[[ 27   5  72   6 -53 -34  15 -50]
 [  3  18 -62   1 -24 -13 -40  23]
 [-34   4  52 -29 -26 -43  47   6]
 [ 37 -14  29  -5  47  -7  -9  10]
 [-84 -10  29  40  18  -4 -72  20]
 [-32  82  -1 -16  10  60  32 -85]]
:
[[ 37 -14  29  -5  47  -7  -9  10]
 [-84 -10  29  40  18  -4 -72  20]
 [-34   4  52 -29 -26 -43  47   6]
 [ 27   5  72   6 -53 -34  15 -50]
 [  3  18 -62   1 -24 -13 -40  23]
 [-32  82  -1 -16  10  60  32 -85]]

[[  3  -5]
 [ -3   6]
 [  3  -4]
 [  9 -14]
 [ -7  11]
 [  1  -2]
 [-56  86]
 [-18  29]
 [  0   0]]
:
[[  9 -14]
 [  3  -5]
 [  3  -4]
 [  1  -2]
 [  0   0]
 [ -3   6]
 [ -7  11]
 [-18  29]
 [-56  86]]

[[ 39  -3 -47 -86  -6 -55 -28 -36 -16 -20]
 [ 48 -40 -62 -54  -2 -34 -35 -76 -38 -50]
 [ 46 -21 -55 -72  -1 -38 -31 -58 -31 -34]
 [-43 -30  27 -49  18  49  40  -6 -42 -15]
 [ -8 -52 -23 -52  33   6  -9 -45 -48 -51]
 [-11  41  10  -7  35  -4 -24  39   8  34]
 [-13 -18  -4 -61  44  12  -7  -9 -42 -16]
 [ 29   0 -35 -62 -30 -49 -11 -32   1 -14]
 [-35  19  13  25 -44 -41  13  23  61   7]]
:
[[ -8 -52 -23 -52  33   6  -9 -45 -48 -51]
 [ 48 -40 -62 -54  -2 -34 -35 -76 -38 -50]
 [-43 -30  27 -49  18  49  40  -6 -42 -15]
 [ 46 -21 -55 -72  -1 -38 -31 -58 -31 -34]
 [-13 -18  -4 -61  44  12  -7  -9 -42 -16]
 [ 39  -3 -47 -86  -6 -55 -28 -36 -16 -20]
 [ 29   0 -35 -62 -30 -49 -11 -32   1 -14]
 [-35  19  13  25 -44 -41  13  23  61   7]
 [-11  41  10  -7  35  -4 -24  39   8  34]]

[[ -3   4  -3   4   3   0]
 [  3   0  -2   2   3   5]
 [-17 -88  -7  14  46   0]
 [ -3   1  -4   1   2   2]
 [ -3  -1   3  -1  -6  -4]
 [  0   6 -61 -41 -67  15]
 [ 42   3 -37   0  21 -59]
 [  4  -2   3  -4   1   2]]
:
[[-17 -88  -7  14  46   0]
 [  4  -2   3  -4   1   2]
 [ -3  -1   3  -1  -6  -4]
 [  3   0  -2   2   3   5]
 [ -3   1  -4   1   2   2]
 [ 42   3 -37   0  21 -59]
 [ -3   4  -3   4   3   0]
 [  0   6 -61 -41 -67  15]]

[[ 15 -37  15  55 -38]
 [ 36 -11 -47  46 -52]
 [ 29 -62 -54  42 -79]
 [ 33  -1 -54  49 -83]]
:
[[ 29 -62 -54  42 -79]
 [ 15 -37  15  55 -38]
 [ 36 -11 -47  46 -52]
 [ 33  -1 -54  49 -83]]

[[-13 -15  25   1  -9   3   5 -22  -4   0 -20  29  20  27]
 [  0   9 -15  19  47  -4  14 -12  22  -8  23  11  -1   0]
 [  5 -44  11  21   0   9 -20  17  -5  19   5 -10  17 -12]
 [-30  19   1 -14  19 -15  50  63 -29  62 -21   3   0  29]]
:
[[  5 -44  11  21   0   9 -20  17  -5  19   5 -10  17 -12]
 [-13 -15  25   1  -9   3   5 -22  -4   0 -20  29  20  27]
 [  0   9 -15  19  47  -4  14 -12  22  -8  23  11  -1   0]
 [-30  19   1 -14  19 -15  50  63 -29  62 -21   3   0  29]]

[[ -1   4  -4]
 [ 11 -27  21]
 [-27  11  80]]
:
[[ 11 -27  21]
 [ -1   4  -4]
 [-27  11  80]]
